Some points, one per row:
c(45, -1, -17, -29, -33, 2, -26, 27, 30, 2, -13, 21, -9, 53, -27, 68, -4, -31, -1, 27, 3)
c(-68, 63, 11, -23, -9, 23, 32, -68, -2, -38, 31, -127, -79, 33, 51, 81, -35, -12, -58, -39, -23)
c(9, -45, 13, -9, -19, -7, -4, 24, 17, 13, -5, 0, 8, -37, 22, -4, -12, 17, 17, -14, 21)
c(-33, 50, 29, -23, 30, 36, -17, -8, -26, -25, 20, -18, -29, 5, -23, 20, 21, 42, 0, -32, 41)
c(-26, 53, -1, 19, 32, 33, -9, 18, -14, -39, 15, 6, -20, 7, -8, 17, 38, 35, -7, -4, 27)
c(82, -30, -6, 14, -23, -11, 56, -24, 46, -19, -30, 16, -3, -23, 51, -19, -34, 7, 12, 34, -21)
c(-1, 7, -1, 28, -6, 3, -7, 14, -4, 8, 0, 12, 23, -17, 53, -72, 21, -16, 19, -4, -20)
c(6, -10, 25, 5, -14, 20, -12, -5, 8, 23, -12, -14, 34, -24, 18, -13, 9, -1, 21, 1, -11)
c(-42, 43, 13, 10, 22, 32, -22, 27, -31, 3, -13, -8, -4, -3, -1, 8, 8, 1, 4, -6, 17)
c(26, -10, -6, 18, 0, -37, -2, -39, -18, 6, -24, 30, 41, -35, 34, 9, -3, -4, 11, 31, 27)
c(-6, 8, 27, -15, 13, 8, 2, -20, -19, -9, 25, 8, -5, -27, -9, -7, 21, 13, 4, -13, -12)
c(42, -23, -11, 25, -44, -18, 25, -43, 21, 1, 16, 6, -11, -4, 9, -58, -7, -7, -7, -5, -36)
c(10, -48, 29, -4, -3, -8, -18, 34, 25, -2, 0, 33, -1, 6, 10, 25, 28, -13, 13, 12, 0)
c(-20, -1, -12, 22, -6, 33, 2, 15, -32, 1, 7, -10, -10, 7, 22, -32, 24, 5, -20, -14, 22)
c(21, -57, 3, 22, -25, 11, 51, -34, 19, 3, -58, -17, 1, -30, 26, -15, 1, -13, -1, 14, 2)
c(24, 1, -11, -35, 0, -4, -23, 39, 16, 13, 9, 21, 12, 2, -25, -6, -3, 4, 6, 13, 2)
c(-10, 4, 45, 4, -21, -14, 0, 42, 5, 7, 22, 13, -9, -10, -33, 12, -33, -32, -20, 50, 7)
c(-35, -1, -18, -1, -5, 16, -23, 7, -11, 23, 38, 1, 1, 1, -43, 2, 10, -58, -12, 2, -25)
c(5, -11, -24, -12, -44, -7, 29, -12, 4, 14, -17, 0, -2, -41, 7, -34, -2, 11, -20, -20, -13)
c(37, -9, 46, 13, -11, 8, 37, -11, -13, 18, -11, 12, 11, -18, 7, -6, 43, -6, -18, 5, 4)
c(51, -25, -5, -5, -1, -35, 51, -7, 7, 4, -31, 17, 14, -15, 12, 34, -12, 18, 7, 36, 9)
c(-2, -11, 16, 20, 8, -24, -38, 1, -5, 5, -19, -4, -11, -16, -8, -35, -7, -16, -25, -33, -10)
c(17, -7, -1, -38, -6, -19, 18, -7, -17, 7, 1, 32, 13, -21, 20, -13, -10, 2, 11, 1, 28)
c(7, -20, -12, 10, -31, -47, -35, -21, -13, 6, 12, 25, 38, -23, -7, -45, 8, -15, -6, -41, -18)
c(-46, 31, 8, -4, 20, 8, -18, -34, -19, -33, -5, -71, -68, 6, 44, 27, -9, 15, -34, -39, 13)
c(-35, 42, 1, 25, 33, 25, -31, -24, -67, -52, 12, -34, -32, 36, -17, 26, -1, 35, 27, -16, -46)
c(9, 7, 5, -8, 29, -13, 6, 17, -16, -29, 5, -19, -30, -44, 26, -34, 13, 1, -23, 5, 13)
Here are 10 more points, each followed by its number:
c(10, -37, -38, 2, -12, -37, 36, -17, 39, 7, 29, -24, -31, -21, 20, -49, 8, -19, 9, -3, -38) 0
c(48, -33, -27, -33, 5, 5, 49, -1, 32, 3, -50, 23, -4, -52, 18, -21, 13, 35, 1, -3, -29) 1
c(44, -42, 17, -12, -3, -11, 34, -23, 6, -7, -16, 13, -5, -11, 15, -10, 8, 19, 16, 43, 25) 2
c(21, -41, 24, -5, -40, 27, 14, -6, 21, -5, -14, 40, 27, 5, 23, 31, 13, 25, 19, 41, -7) 3
c(23, -17, 22, 20, -3, -3, 27, -22, 19, -4, -8, 3, 18, -56, 21, -37, 39, 22, -9, -11, 4) 4
c(-14, 43, 1, 35, 39, 19, -6, -24, -8, -5, 13, -9, -13, 4, -13, -13, 7, 77, -4, -1, 12) 5
c(-16, 29, -8, 14, -1, 25, -27, -7, 8, -22, 39, 38, -1, 21, -31, 8, 13, 8, -25, -16, 3) 6
c(31, -52, 11, 40, -11, 2, 17, 8, 10, 5, 4, 2, -20, -7, 68, -22, -15, -10, 9, 4, 22) 7
c(15, -43, 14, -11, -21, -15, 9, -5, 17, 23, -1, 29, 27, -14, -2, -37, 14, -17, 8, 23, -5) 8
c(11, 13, 15, -13, -19, -25, -25, 21, 8, 7, 12, 4, 31, -5, 14, -55, 14, -42, -22, -24, -15) 9
Which of these numbered points is nearest to each point below, ignoring the 3 directions in which the first points spread most? Its number follows each.
c(-46, 42, -13, 1, 44, 59, -9, -2, -42, -56, 31, -20, -9, -1, -12, 36, 37, 11, -17, -19, 22) > 4
c(-29, 22, -37, 0, -27, 36, -22, -17, -14, -39, 3, 10, 2, 31, -9, 29, -6, 20, -26, -30, -40) > 6
c(-47, 21, -33, -13, -41, -23, -39, -22, 3, -34, 23, -11, 24, 17, -62, -24, -10, 23, -32, -54, -79) > 6
c(31, 48, -46, -63, 60, 4, -7, 20, -20, -13, -16, -37, -1, 41, -54, 69, -23, 8, 0, -1, 17) > 1
c(20, -10, 27, 41, -45, -11, -3, 12, 29, 11, 8, 46, 30, -30, -12, -29, -4, -9, 15, -29, -2) > 6
c(41, 22, -31, -24, 29, -23, -32, 48, 25, -14, -19, 24, 0, 88, -31, 93, -11, -47, 0, 52, 3) > 9
c(-27, 3, 3, -26, -10, -2, -3, -18, 4, 9, 32, -17, 1, 3, 19, -47, 1, 27, -3, -2, -4) > 8
c(20, -16, -12, -8, -72, -49, -4, -53, 27, 16, 36, 6, 29, 12, -16, -51, -28, 8, -31, -24, -53) > 6
c(43, 11, 1, -72, 31, -22, -5, 39, 26, -23, -32, 43, 9, 82, -58, 92, -20, -5, -26, 47, -24) > 1
c(-23, 63, -11, 2, 30, 10, -39, 12, -21, 6, 0, -2, -8, -14, -14, 11, 26, 25, 2, -15, 9) > 4
c(33, -14, -8, 12, -47, 33, -6, -30, 14, 5, -16, -13, 33, -36, 1, -44, -25, 15, -4, -13, -18) > 6
c(31, -13, -13, 32, -19, -38, 17, 22, 0, 29, -26, 14, -25, -17, 40, -20, -19, -3, 11, 5, 8) > 7
c(28, -10, 13, 14, 6, -17, 23, -14, 5, 0, -44, 20, 12, -25, 23, 12, 17, -15, 6, 19, 16) > 4
c(51, -47, 26, 24, -1, 20, 15, 25, 11, 15, -20, 54, -40, -2, 1, 29, 7, 31, 17, 5, 4) > 7
c(63, 1, -33, -23, 4, 20, 37, 79, 21, 19, 11, 2, -33, 24, -23, 17, 4, -14, -12, 46, 18) > 0
c(6, -29, 12, 3, -37, 10, 15, -9, -3, 17, -2, 6, 16, -20, -11, -30, -8, -27, -8, -3, 2) > 8
c(-3, -13, -8, -3, -7, -22, -12, 16, -27, 19, -4, 38, 27, 20, 6, -12, 2, -16, 9, 7, 13) > 8
c(-40, 39, -3, 24, 41, 41, -30, 9, -34, 10, -1, 0, 13, 19, -23, -17, 10, 27, 8, -27, 32) > 5
c(-30, 20, -8, 22, 22, 8, 3, -16, -28, 0, 10, 6, -3, 2, -41, -27, 34, 35, -14, -33, 12) > 5
c(-4, 24, -9, -32, 54, 17, -27, 15, -32, -27, -10, -31, -21, 53, -12, 37, 29, 37, 13, 10, 23) > 2
c(-3, -10, -14, -10, -37, -5, 9, -6, 31, 0, -12, -2, 0, -6, 20, 15, 6, -28, -2, 18, -15) > 8
c(23, -13, 17, 6, 12, 18, 18, 39, 6, -24, 7, 39, -2, -13, 1, 46, 4, -14, 18, 27, 11) > 4
c(-57, 45, -9, 20, 11, 9, 56, -30, 15, -54, 15, -127, -126, 33, 59, 94, -58, -37, -59, -44, -20) > 7
c(-91, 73, -7, 24, -3, -8, 28, -105, 49, -68, 23, -127, -94, 29, 82, 126, -40, -16, -20, -27, -74) > 0
c(-17, -10, -6, -6, 54, 49, -8, 23, 31, 6, -10, 2, -8, 38, 3, 55, 11, 24, -6, 12, -14) > 1
c(-48, 29, -5, 16, 24, 5, 14, -3, -9, -6, -6, 0, -1, -13, -31, -28, 44, 22, -31, -1, -8) > 4
c(31, -14, 10, -9, -6, 4, 15, 8, 44, 21, 2, 3, 22, -12, 13, 2, -13, -39, 16, 48, 0) > 8
c(3, -31, 23, 21, -41, -33, -9, 1, -4, 34, -6, -16, 12, -11, -3, -50, -4, 6, 41, 8, -5) > 8
